In the data rows, zero lies at 4.5, halfway between 4 and 5.
Here are some points, each followed by its number:
[3 5 4 5 8 3 9 2 3 4 5 0 8 2 8 2 4 5 6 7 4 3 2 6 5 6 6 5 7 5 3 6 3 1 5 7 9 3 3
 3 2 0 8 5 7 9 4 1 7 9 3 3 2 4 6 6 9 9 2 5 5 4 7 5] 0
[6 3 2 4 5 5 9 7 2 9 3 2 3 0 4 0 1 2 5 3 3 3 5 5 4 6 5 3 6 5 6 5 5 2 2 6 7 4 3
 4 2 3 7 3 6 7 3 3 4 5 6 3 5 5 4 5 5 8 3 5 5 5 7 0] 1
[4 6 1 4 9 4 6 0 5 8 5 0 3 5 9 4 3 6 5 8 5 5 6 2 3 8 4 5 8 8 1 7 3 2 8 6 8 3 6
 0 1 0 8 3 6 7 0 2 8 9 0 6 0 6 4 9 9 6 0 4 4 3 8 3] 2
[4 4 4 6 4 4 3 2 3 0 7 5 2 8 6 8 6 5 5 5 5 5 4 1 0 6 3 6 3 3 5 3 4 6 4 4 4 3 9
 4 3 2 4 6 4 4 5 6 6 5 1 2 3 4 8 5 3 3 8 4 3 4 3 5] 3
[6 4 6 3 4 5 3 5 3 3 4 7 5 5 4 6 5 7 4 2 3 4 4 5 2 3 4 4 4 5 7 6 6 7 4 6 4 5 3
 8 6 8 4 6 4 3 4 6 5 3 2 4 7 1 7 3 4 2 8 6 4 5 2 7] 4
[7 5 8 4 4 5 5 6 3 0 5 7 7 6 6 5 6 1 6 4 4 4 0 4 4 3 7 5 4 3 5 3 5 3 0 5 2 4 5
 5 7 5 2 7 0 5 5 7 3 4 5 6 6 4 2 6 2 6 3 1 4 4 4 4] 5
[4 5 6 5 1 4 0 5 4 3 2 7 5 7 5 4 4 9 5 5 4 5 4 3 3 5 4 4 3 4 5 3 4 6 5 3 4 4 6
 4 7 6 4 6 3 2 7 5 4 2 4 5 5 5 4 5 3 4 4 4 5 4 5 5] 6
[4 6 5 6 2 5 3 3 7 5 4 5 4 3 6 7 6 4 6 6 6 6 6 5 8 7 7 7 1 6 3 6 4 5 6 2 6 6 3
 7 3 4 4 2 4 4 6 4 4 5 6 1 3 6 4 5 4 2 1 8 6 5 5 4] 7
[4 5 6 5 4 5 2 4 5 3 7 5 5 5 6 5 3 6 5 5 6 4 4 2 3 5 4 5 3 3 5 4 5 5 7 3 5 4 6
 4 4 4 5 5 5 2 5 5 3 4 6 3 4 5 5 5 5 4 4 5 3 4 4 5] 8
[4 5 4 7 1 4 3 3 6 3 6 7 5 7 6 7 4 5 0 3 5 4 4 1 3 7 3 8 6 4 4 7 2 8 9 5 5 4 7
 0 4 3 4 4 5 4 6 5 4 9 5 5 4 6 3 6 6 3 4 3 4 5 8 7] 9
[4 3 5 4 2 7 2 7 3 3 3 8 8 7 4 5 6 4 6 4 5 7 3 2 0 3 4 6 4 1 5 4 6 6 4 2 3 3 6
 4 4 7 3 7 3 1 6 8 4 2 4 5 5 5 5 5 3 6 8 2 3 4 4 3] 10
[4 5 3 4 4 2 9 5 6 6 4 3 3 2 5 5 7 6 4 5 4 3 4 5 8 6 4 5 7 5 2 6 4 2 6 5 5 4 5
 4 1 4 4 4 6 7 4 4 5 6 7 4 5 4 3 9 7 4 3 6 5 6 6 4] 11
[5 5 4 5 8 3 6 9 1 6 3 2 5 0 0 2 6 1 6 3 4 4 4 8 9 4 6 2 4 6 6 4 5 2 1 6 5 4 3
 7 1 6 3 3 4 7 3 3 4 4 5 5 7 4 1 4 2 6 2 9 8 5 3 2] 12
[4 4 5 4 5 5 3 5 5 3 5 4 5 6 7 5 7 4 4 4 3 5 6 4 9 4 4 5 1 4 3 5 5 5 4 6 3 5 3
 6 6 5 5 6 4 2 4 3 5 4 3 5 4 5 5 4 4 2 6 6 4 6 4 6] 13
[4 3 6 3 5 2 3 7 3 4 3 6 1 8 4 4 3 6 3 4 6 6 6 4 0 4 3 4 5 3 7 4 6 5 7 3 5 5 6
 6 6 7 6 4 4 2 5 5 6 3 4 4 6 4 7 1 3 2 6 5 6 5 4 6] 14
[6 9 7 4 3 4 5 7 2 1 3 9 7 5 1 6 6 1 4 4 7 5 4 5 9 4 5 4 3 2 5 3 1 5 4 4 1 4 5
 8 7 8 0 6 4 5 8 8 0 2 5 3 8 3 2 4 2 5 6 3 4 4 3 6] 15
[4 4 7 4 1 6 2 8 5 3 3 6 6 4 1 4 6 3 7 2 5 4 2 5 5 2 4 3 0 1 5 2 4 6 0 3 1 5 6
 7 7 9 0 6 3 5 8 9 3 0 6 5 9 4 3 4 0 5 8 3 4 3 6 4] 16
[5 4 5 3 3 6 5 5 3 1 4 6 7 9 6 6 4 4 7 6 5 5 5 4 2 4 4 5 4 2 8 4 5 3 3 3 3 5 4
 5 6 4 3 5 5 2 5 6 5 5 3 5 2 4 5 6 7 4 5 2 5 7 5 3] 17
[6 2 6 4 3 5 4 6 7 5 4 5 3 9 3 4 3 4 2 3 5 8 5 2 2 6 4 3 5 5 5 6 4 7 6 0 4 5 5
 6 3 5 3 4 3 1 5 5 5 4 4 5 5 6 5 0 4 4 7 4 5 3 5 8] 18
[4 6 3 5 7 6 6 6 7 6 3 3 5 4 5 4 8 4 4 5 3 5 4 6 5 8 5 0 4 6 3 3 5 3 3 6 3 4 4
 6 3 4 3 5 4 7 5 4 6 6 5 4 4 4 4 4 3 5 5 4 3 3 0 3] 19
[2 4 5 5 5 4 5 0 4 7 5 1 4 7 9 4 3 7 3 6 4 4 4 3 4 5 4 6 7 8 3 6 4 2 7 4 7 2 4
 1 2 1 6 5 8 5 2 1 5 7 3 6 3 7 6 8 8 5 4 5 3 2 8 4] 20
[5 5 5 7 3 4 2 6 6 5 6 5 3 4 4 5 3 6 4 5 6 6 6 5 9 4 3 4 3 4 2 5 5 7 5 4 7 5 4
 5 6 6 4 5 3 3 6 5 4 3 6 3 4 5 5 3 4 1 5 5 7 4 5 4] 21
[3 4 6 4 3 3 5 5 6 2 4 6 6 6 3 3 7 4 5 3 5 4 3 5 1 5 4 6 5 2 6 4 5 6 5 4 3 5 6
 4 7 6 3 6 5 2 6 5 4 4 4 4 5 4 5 5 5 2 4 3 3 4 4 5] 22
[6 3 2 8 3 3 6 5 6 5 4 5 4 3 2 5 4 3 4 5 4 3 4 5 8 9 4 5 6 5 3 5 2 5 4 4 5 5 4
 4 3 6 5 4 8 6 9 3 4 3 6 4 4 6 4 0 4 4 2 6 6 4 6 4] 23
[3 7 2 4 7 3 7 2 5 7 6 0 1 2 6 4 4 7 1 9 4 2 5 7 7 4 5 3 7 8 4 5 5 2 4 8 8 3 4
 0 1 1 7 5 5 8 1 3 7 8 4 6 3 4 4 6 7 6 3 6 5 4 6 3] 24
[5 5 8 1 2 6 4 6 4 1 4 8 7 6 4 4 7 2 8 4 4 5 5 5 4 2 5 4 0 2 5 0 4 5 0 0 0 2 5
 7 7 8 2 6 3 5 8 9 2 2 6 4 8 4 4 2 0 6 7 2 4 4 2 5] 25
[6 7 1 5 7 3 9 3 6 9 4 0 4 3 7 4 3 6 6 7 5 3 4 3 4 4 6 6 9 6 2 5 3 1 5 5 8 3 3
 0 2 0 7 2 8 8 0 0 7 8 3 5 3 7 4 8 9 7 0 3 4 3 8 3] 26
[6 7 1 6 7 5 8 3 6 9 4 0 6 0 7 1 6 5 2 6 3 4 3 7 8 7 5 5 7 7 3 5 5 3 4 5 7 5 4
 0 1 0 8 2 4 6 3 1 5 8 6 4 3 5 3 6 7 6 2 7 5 6 6 4] 27
[3 5 3 5 7 5 8 1 4 8 5 2 3 4 7 3 5 6 3 6 5 4 2 5 5 5 5 8 6 5 3 5 4 1 5 9 9 8 4
 0 1 0 7 5 6 9 2 2 5 8 5 4 3 6 3 8 9 5 2 4 3 3 8 4] 28
[4 5 6 5 4 5 4 6 4 3 5 5 6 5 1 6 2 4 5 2 3 5 5 6 7 4 5 4 3 4 6 4 4 4 4 3 6 5 4
 6 4 7 2 4 4 4 6 4 3 4 5 4 4 5 5 5 4 7 6 6 4 4 3 4] 29
[6 4 7 5 1 4 3 3 4 3 4 5 7 5 6 7 5 2 6 5 5 5 5 3 5 3 4 6 3 5 3 2 3 7 5 3 4 4 6
 4 6 5 3 9 4 2 5 6 3 5 4 3 5 5 4 3 3 3 5 3 2 5 6 4] 30
[4 3 4 6 4 5 3 4 4 4 5 4 3 3 2 5 6 4 5 4 3 4 3 9 7 7 4 5 4 4 4 5 6 5 3 5 6 6 3
 7 5 6 4 4 4 4 5 4 4 4 6 6 7 6 5 3 4 4 0 6 6 5 0 5] 31
[0 6 4 2 5 4 6 2 9 4 7 2 4 7 6 5 7 6 3 3 4 4 6 5 6 4 5 4 4 8 4 6 6 4 5 5 4 4 5
 5 3 4 7 4 3 5 3 2 6 6 3 6 6 3 5 4 5 4 4 5 6 6 2 7] 32
New points follow, each followed by the numbers of its two nearest points above, looking only along the 5 directions in which the numbered points spread most, nearest first.
[3 6 3 5 7 4 5 3 5 4 3 3 3 3 5 6 5 6 2 5 3 7 6 6 5 6 6 5 4 5 3 7 4 5 7 9 5 5 3
 4 4 3 7 4 5 6 3 2 6 6 4 4 3 3 6 4 6 1 5 6 5 5 3 3] 32 11
[5 5 2 4 3 5 2 6 7 3 4 8 4 5 3 6 5 5 3 3 5 6 7 5 5 5 3 4 5 5 5 5 4 5 4 3 2 5 3
 7 6 7 3 4 3 3 6 7 3 2 5 3 7 4 7 3 2 1 5 7 5 6 3 7] 21 29
[5 7 3 4 7 4 8 3 4 8 4 1 5 2 7 1 6 2 6 3 3 3 3 3 6 5 5 4 6 6 5 7 2 0 4 4 1 5 4
 2 2 1 5 9 6 5 2 5 3 9 3 5 3 5 2 8 8 9 2 2 4 4 7 4] 0 28
[5 4 6 4 4 7 3 6 6 6 4 5 5 2 3 4 8 2 6 3 4 1 3 6 6 4 7 4 3 4 6 4 4 2 3 4 3 4 5
 5 5 6 3 4 3 4 6 6 4 3 6 3 7 5 2 4 3 9 2 0 4 5 4 3] 29 5
[4 6 6 5 3 5 4 5 4 5 5 6 5 6 3 5 4 4 4 5 4 3 6 5 4 4 4 6 4 4 5 3 2 6 5 4 6 5 4
 5 5 6 3 8 3 5 5 3 5 5 5 5 4 6 7 4 7 2 5 4 4 4 4 4] 8 22
[4 5 6 4 6 7 0 1 4 0 4 7 4 8 6 6 3 6 7 5 5 3 7 2 0 6 3 4 6 2 8 5 6 5 7 4 5 5 6
 7 7 7 5 4 5 3 5 5 6 4 3 5 4 4 4 3 7 3 8 2 3 4 6 2] 3 17
[3 5 6 4 4 5 4 5 2 4 4 5 9 9 4 4 2 3 5 4 6 4 3 4 0 5 5 5 7 2 6 5 4 3 5 4 4 6 5
 6 7 4 5 4 7 3 4 7 4 4 3 6 3 5 1 5 4 6 9 2 3 2 4 5] 17 22
[5 5 7 3 5 4 2 3 2 3 5 6 6 7 6 7 4 5 3 4 4 4 5 4 1 5 6 4 4 2 5 5 3 4 4 4 5 5 6
 2 6 4 6 5 6 4 2 6 5 3 2 5 4 2 6 5 4 4 8 3 4 3 5 6] 17 3
[2 3 6 7 3 4 4 4 3 1 8 9 7 5 4 7 6 4 5 4 5 3 4 4 3 3 5 5 3 3 7 3 3 3 3 4 2 5 6
 5 5 6 0 6 5 4 6 6 4 4 3 6 6 4 5 5 2 5 8 3 4 2 3 6] 22 30
[4 2 4 1 7 5 6 6 4 5 3 7 4 4 2 5 4 5 4 4 4 6 5 6 4 5 6 3 3 4 5 3 7 5 3 5 4 3 3
 7 6 6 5 3 5 5 4 7 8 2 5 4 6 3 6 3 5 5 6 6 6 6 4 4] 29 4
[5 2 4 6 4 5 3 6 6 4 4 7 3 6 3 2 3 3 5 4 6 5 5 3 4 2 5 7 7 5 6 2 6 8 6 3 4 4 5
 4 6 5 6 2 3 0 6 4 5 3 5 4 5 4 6 4 3 4 3 6 4 4 6 7] 18 6
[5 5 5 5 6 4 9 8 5 7 6 2 3 0 3 1 6 1 5 4 5 4 4 7 9 3 7 2 4 5 6 4 5 0 0 7 4 4 7
 9 5 6 3 0 4 9 5 4 0 6 9 4 7 4 0 2 3 9 1 5 6 5 2 3] 12 19
[5 4 4 5 5 6 6 6 4 3 3 5 4 2 3 4 6 2 5 7 4 3 4 4 5 7 7 4 5 6 4 4 5 3 0 3 2 4 4
 6 5 5 3 6 5 7 7 6 2 6 4 4 6 4 3 5 3 7 5 2 4 5 4 4] 29 19
[4 5 3 5 6 5 7 3 4 5 4 4 2 2 4 5 5 5 4 5 5 5 4 7 7 4 5 4 4 5 3 2 5 4 6 6 4 4 4
 4 4 6 5 5 3 5 3 5 3 5 4 5 5 4 3 4 3 6 2 3 5 3 4 5] 19 11
[5 5 4 4 5 8 4 5 4 3 5 4 4 7 6 2 3 4 4 4 5 5 6 3 3 6 3 3 6 5 7 5 8 4 7 4 3 3 5
 6 4 5 6 0 4 4 3 4 6 4 5 5 4 3 5 5 3 4 6 3 5 3 6 4] 8 22
[4 5 6 5 6 3 3 4 1 3 5 3 4 5 4 4 5 7 0 5 4 3 6 5 3 3 4 9 4 3 3 6 5 7 6 5 4 4 4
 5 4 5 2 5 3 4 2 4 7 6 2 5 5 1 8 5 2 3 7 6 5 5 3 6] 13 8
[4 5 2 5 7 2 6 2 5 9 5 0 3 3 6 3 3 5 5 6 5 4 4 5 7 7 5 3 8 8 4 6 5 0 6 5 7 3 2
 2 3 1 6 3 4 6 1 3 3 6 7 5 2 6 4 5 5 7 2 4 4 5 7 3] 27 24
[4 6 4 3 8 3 4 3 3 5 7 2 5 4 5 5 6 6 2 8 2 3 3 6 3 4 4 4 4 7 3 5 5 4 4 7 7 5 3
 4 3 2 6 5 6 6 1 3 5 8 2 8 3 2 6 6 6 4 6 5 4 4 4 3] 32 24
[6 4 7 4 2 6 2 4 4 2 4 8 4 6 5 6 5 3 6 4 5 5 4 2 3 5 4 4 4 3 5 4 3 8 6 5 2 5 4
 4 7 6 3 4 3 3 6 5 4 3 6 4 5 4 4 2 3 3 8 2 4 7 6 5] 6 22
[4 5 3 4 5 4 2 3 5 5 4 4 6 6 6 2 5 4 4 4 6 5 3 2 2 6 4 5 7 5 5 5 7 4 6 5 5 4 4
 4 4 2 6 5 4 3 4 4 7 5 4 5 3 6 6 4 6 5 7 4 4 4 6 5] 8 17
